Each row is where one point has got to under a steady rotation. How many steps took it there?
The counts run from 0 to 158.
[ 28  67 -30 -16  24 -27 -34  28  18  29  -2 -27  19   7  -1 -35 -32 -37
  18  11 -45 -27 -41 -16  14 -51 -26  21  33 -36  11  -4  23 -23  32  27
  14   7 -28  -8  23   6  13  -4 -10  15   1 -47  11  -1  29] : 88
[ 43  64 -38   4  12 -60 -24  17  12  34 -13 -69  19 -15   3 -39 -44 -35
 -15 -11 -28 -22 -67   7  15 -29 -21  20  41 -15  29  -9  30  11  -1  -6
 -13  12 -44  -4   4 -24  28 -13   1  16  21 -36  24  30   6] : 57
[ 48  39 -21  43 -14 -40 -31 -14  -5  26  17 -77  21 -20  13  -9 -26 -40
 -25 -15 -10 -28 -43  -3   7 -15 -22  25  -6  -4  31  16  11  49 -13   3
   1  23  -9  17 -13 -35  31  28   5  18  24 -33  48  16   2] : 25
[ 29  38   8 -25  -2  18 -44 -16 -38  60  15  -4 -50 -44   6 -15  -2 -30
   7  52  29   2 -53   4 -18 -28 -15  65  -7 -35 -20 -10  -8   2  45  -2
  13  27  -3 -11  42 -11  25 -24 -19   0  20   6   3   9  25] : 49
[ 33  75 -39   9  14 -22 -25  -3  50  41  21 -26  -6 -14  10  -7   6 -34
   9  10 -14 -50 -61 -14  19 -16 -36  -3  24 -38   2  30  22   5   8  36
  24 -13   0  16  11 -27  16  49 -31   0 -15 -53  14  -4  30] : 85
[ 13  40 -46 -40  54 -34 -28  -6 -40 -21 -34 -31 -39   1   9   0   4 -33
  18 -12  24  36  32   0  36  -2  -2  35 -24  16  56  16   3   1   4  -9
  35  30  -8  17  22  -4 -16 -16   7  67 -24   0 -35  20  -3] : 37
[ 14   5  21   2  -3   0  16 -26 -54  58  23 -18 -27 -29 -24 -12 -17 -31
 -18  44  41  -5 -68  -3 -13 -34  -8  57 -11 -25  -5 -14 -24  29   9 -21
  -3  39  10 -23  44 -24  15 -15   2  -5  39  16  12  25  16] : 19
[ 30  44 -51  -3  49 -35  26 -34   4 -24 -58  -7 -19 -15   9   1 -50 -24
  18 -13 -28  10 -26   4  31   0  -8  13 -22  17  55 -19  -1 -24  16 -23
   9  42  -4 -12  22  18 -29 -53  14  32   9 -16 -30  17 -13] : 98
[ 55  68 -24  -4 -31   9 -51 -23 -11  28 -14   2 -38 -60   6  -3   1 -26
   6  16   6   6 -26  29  -1  -9 -26  32 -68  -2  -5   2 -11  -1  27  -2
  38  31  27  16   1 -17  21 -23  -4  30 -16 -15 -16 -12   9] : 77
[ 59  63 -19   9  -6  16 -33 -24  -9  16   0  14 -53 -66  21  14  13 -28
  -2   7  18   7 -16  21 -10  12 -30  27 -76  -4   7  19  -4  -2   3 -10
  39  35  40  24  12 -20  15  -9 -11  35 -19 -19 -31 -20   2] : 76
[ 25  30  36  64 -28  21  16  10  19  57 -11  -5  -9  -8 -63 -13 -26 -41
 -25 -26 -20 -23 -17  15  22 -55 -17  39 -34 -33  13 -15  14 -17  -8  -1
  25  -2 -13 -11  64 -24  -4 -11 -22 -23   0 -17  28  -4  57] : 142
[ 14  20  11  39  10  -4  41 -53  24  13 -18  23 -41 -45 -17  31  -5 -33
  -8   7  -2  -7 -41  15  10   9 -14   7 -64  23  29  13  -1  -4   7 -26
  30  29  41  12  46 -38 -37 -13 -11   4  -5  13 -24  -1  25] : 104
[ 53  40  23  40 -55  14  13  -8  12  45 -24   3   1 -56 -26 -27 -63 -26
  -8 -11 -21 -10 -31  27  24 -39 -30  24 -66  -5  19 -29   5 -22   3  -9
   9  36   4 -19  21   3  14 -32 -14  -7   5 -26  16   0   2] : 139
[ 52  75 -20   8 -26  20 -65  -2 -10  44 -10  -3 -60 -57   9  -3   0 -37
  15  35  12  -5 -18  34  -9 -30 -30  45 -62 -17  -3 -17   1 -10  22 -10
  26  25   9   9  24  -3  32 -36 -19  34 -11 -21 -19 -21  31] : 78
[ 38  78 -37  37   2 -12 -33  18  57  31  -2  -4  10  -5  -7  -9  -5 -38
 -10 -23 -44 -39  -3  -1  16 -37 -24 -10  -6 -24   9  24  30 -18  13  31
  33 -20  -5  34   4 -26  18  51 -35   6 -27 -60   0 -24  25] : 116
[ 45  44 -43 -15  18   5 -33 -51 -32  32  -1  14 -48 -69  33   7   9 -15
  14  20  31  13 -43 -11   3  -2 -25  17 -49  -8 -13  21   2  13  17  -3
  27  41  28  15   3 -16  16   7 -12  31 -10  -3 -22   6 -14] : 45
[  5  36 -52  -3  95 -74  31 -31  44 -15 -12  -4   9   0   1   8 -19 -19
   9  -7 -30 -17 -48 -22  40  24  -8 -27  28  -2  52  22  24  -8   4 -10
  24  22  16   5  32 -17 -44   0  -2  21   8 -19 -24   9  -2] : 95
[ 14  42 -62   3  76 -59  41 -27  30 -14 -43  15  -8 -10  21  22 -35 -24
   5  -7 -19   3 -45 -21  25  20 -19 -20   2  17  54   8  19 -12  22  -9
  12  37   4  -4  22  -3 -38   1  13  34   7 -28 -29  22 -10] : 96
[ 17  27  16  67 -21  -5  12  -4  36  43   6  -8   8   5 -39  -7  -4 -44
 -25 -32 -41 -30 -15  -5  13 -48 -13  19 -12 -25  20  24  11 -14  -6   7
  28 -14  -4  17  40 -30  -6  40 -27 -32  -9 -23  20  11  68] : 144
[ 59  54  -4  -7 -31  23 -54   9  -9  64  -4 -10 -34 -42 -14  -7   4 -47
  -1  31   9   8  -9  14 -10 -32 -36  55 -53 -34  -3 -10  -1 -19  24 -10
  26  44  11   6  35 -12  36 -39 -22  13  -1  -7 -16 -10  34] : 79
[ 20  22  12   7   6   7 -31 -25 -13  63  45 -18 -48 -32 -28 -11  -6 -33
 -13  47   7 -28 -72  -5 -14 -25 -14  44  -1 -49 -30   9  -3  35  27  -2
   6  15  -6   2  44 -29  11   3 -20 -29  33   1  13   8  51] : 51
[-11   8   3  22  35  13  66 -51  22  49 -18  49 -33 -31 -43  19 -17 -15
   9   8  -4  16 -52  -6   8  -3 -21   7 -35  -1  24 -14 -12 -23  14 -26
  22  27  37 -25  56  -1 -50  -9 -18 -24   4  15 -25   6  25] : 133
[ 22  54  30  37 -37  14 -24   1  28  51  -8  -1 -28 -27 -48 -21  -8 -38
 -18   9  -4 -17 -13  29 -11 -52 -22  48 -32 -44  -4  -1  -2  -4  25 -13
  32   6 -10  11  58 -21   7  -7 -22  -5  -2 -17  -4 -17  51] : 111
[ 27  50  -9  87 -15 -13  -3  -7  59  21 -18  -1  18  20 -29  -1  -6 -47
 -11 -42 -33 -37  -8   2  39 -31  -3  -1  -6 -18  29  36  16 -18 -15  22
  32 -12 -10  34  24 -27  10  58 -22  12 -22 -39  28  -3  43] : 146
[ 27  69 -41  25 -19 -11  -7  25  26  11 -21 -36  37  12 -25 -13 -13 -40
 -17 -54 -45  -7   5   5  52 -61 -12  21 -20 -27  49  14  26 -40  -7  17
  26 -13 -27  17  -1   8   1  25 -17  21 -32 -52  11  -2  25] : 148
[-11  13 -36  19  43 -17 -16  18 -19  21  26 -33 -10  43 -39 -15  20 -39
 -32 -21  16 -15  16 -18  22 -29   7  30  27 -24  15  55  17  16   2  16
  20 -15 -18  44  30 -42 -14  50   1  27 -22   1   0  35  36] : 1
[  5  23 -30  12  76 -86  20 -21  21  -8  -2 -30   3  18 -12  11  -6 -36
  -9 -17 -13  -7 -23 -11  18   8  12   6  39  14  33  39  19  11   0 -13
  16   4 -15  20  27 -43 -48  11 -11  18  13  -7 -13  19  26] : 63
[-17  35 -52  -6  89 -14  46 -34  30   3 -22  27  -9  27   6  23 -19 -21
  13  10 -22   5 -22 -52  33   5  -9 -28   9 -12  21  24  24 -32  25  13
  37   7  11   2   9  -6 -29  36  -8   5 -22  -5 -33   0   8] : 125
[-22  30 -61  14  54 -21 -27   0 -11  20   9 -40 -13  29 -20  -6  12 -49
  -2 -31   5   0  16 -26  34 -21   8  14  20 -19  26  68  17  26  -3  26
  16 -13 -13  38  -1 -34  -8  64  -1  43 -20  -4  -7  28  25] : 2
[-12  44 -28 -11  81 -35   3  14  11  26 -12  -6   1  35 -37 -28 -28 -27
  10   5 -20 -18 -32 -20  14 -22 -19  13  61 -35  35  -8  14  -7  17   7
  10   7 -38 -21  52   1 -35  -8  -5  -1  14  -8 -14  23  54] : 91
[ 18  52 -52 -29  68   0  28 -42   6  -8 -54  30 -13 -12  21  -6 -53  -9
  26   6 -10  16 -35 -19  47   8 -40  -9 -19 -10  36   3  12 -49  25   4
  18  38  17 -22  12  25 -27 -16  10  31   5 -17 -22  -8 -25] : 128
[-28   8 -40 -43  84   5  -4 -18 -57  28 -18 -15 -43  14 -10  -7  -3 -19
   4  25  36  48  -7 -32  31 -18   6  38  -5 -15   5  10 -17   1  30 -14
  10  37   7  -8  24   7  -5  -5  12  35  -6  41 -42  37   6] : 9
[  6  42 -58 -16  59 -16  28 -42  26  -5 -39  24 -16   4   6   1 -29 -21
  24   4 -21  15 -40 -26  46   7 -26 -25 -13   0  35   1   5 -47   8   5
  23  23  25  -5  -2  31 -21   2   7  37  -8 -11 -41  -5  -9] : 127
[ 23  67 -39  14   0  -1 -18  25  19  -1 -39 -20  32  34 -23 -30 -33 -35
   4 -47 -36  -3  26  -3  50 -49 -16  15   2 -21  45  -5  15 -42   4  33
  21 -13 -19  19  11  25   7  10  -4  29 -34 -43   1   6  15] : 149
[ 19  43 -55   0  30  -3 -27 -55 -20  20  12  17 -60 -52  33  28  16 -32
   4  31  29  20 -34  -3 -13  11 -26  20 -56  10  -2  46  -4  25  20   4
  35  37  46  19   6 -26   5  13  -4  29 -13  -1 -20   2 -13] : 44
[ 28  14  -6  28  10 -12 -26 -18  -3  68  44 -23 -30 -21 -16  12  -3 -26
 -11  39   6 -26 -87 -13 -21 -14 -24  34  15 -42  -8  19  18  36   6   7
  16   6   8  13  25 -44  13  11 -20 -15  22  -1  27  14  40] : 52
[ 28  53   0  22  -1 -37 -39  29 -34  27  -7 -88  15  14 -35 -42 -21 -48
 -13 -30  -1 -13 -17   9  20 -32   6  45  30 -26  34   5  16  33 -13 -18
  -8  15 -47  15  30 -12   2  -1   9  22  25 -29   9  26  23] : 28
[-14  14 -10  15  55 -21   5 -39 -11  18 -25   6 -59 -14 -33   9  28 -39
  -3   2  22  38   6   6   2   5  20  34 -40  15  25  14 -17  15  27 -50
  47  33  18  30  68 -18 -39 -25   9  25   1  31 -54   8  37] : 71
[  7  28  31  71 -39  20  31 -12  39  46   9 -16   8   3 -73 -11 -22 -49
 -28 -29 -31 -25  -2   9  13 -56 -15  24 -25 -25  22   5  14  -6  -5  -6
  19  -3  -2  18  57 -16  -5  19 -34 -31   6 -22  16   3  65] : 143
[ 39  40  29  47 -46  17  20 -11  16  62 -20  -1  12 -26 -50 -23 -44 -29
 -19 -28  -8 -12 -25  28  19 -51 -14  42 -49 -33  18 -15 -11 -13   1 -13
  13  13 -17 -17  55   8   5 -23 -18  -7  14 -17  31   1  38] : 141
[-20  11 -33 -21  70   1 -13 -34 -47  24  -9  20 -65 -11  -9  12  44 -15
   4  18  49  36  13 -14  -1  -1   1  33 -33 -20  18  25 -18   5  31 -16
  39  25  12  11  39 -20 -35   1   7  33 -18  37 -45  19  26] : 41
[ 33  31   7  -5   3   8 -32 -17 -22  65  27 -11 -39 -23 -25 -26   7 -24
  -5  50  23 -19 -64 -12 -11 -31 -21  42  -5 -46 -31   6   0  15  24   1
  16  31  -1 -13  41 -27  20 -12 -26  -3  23  -4   1  -9  43] : 50
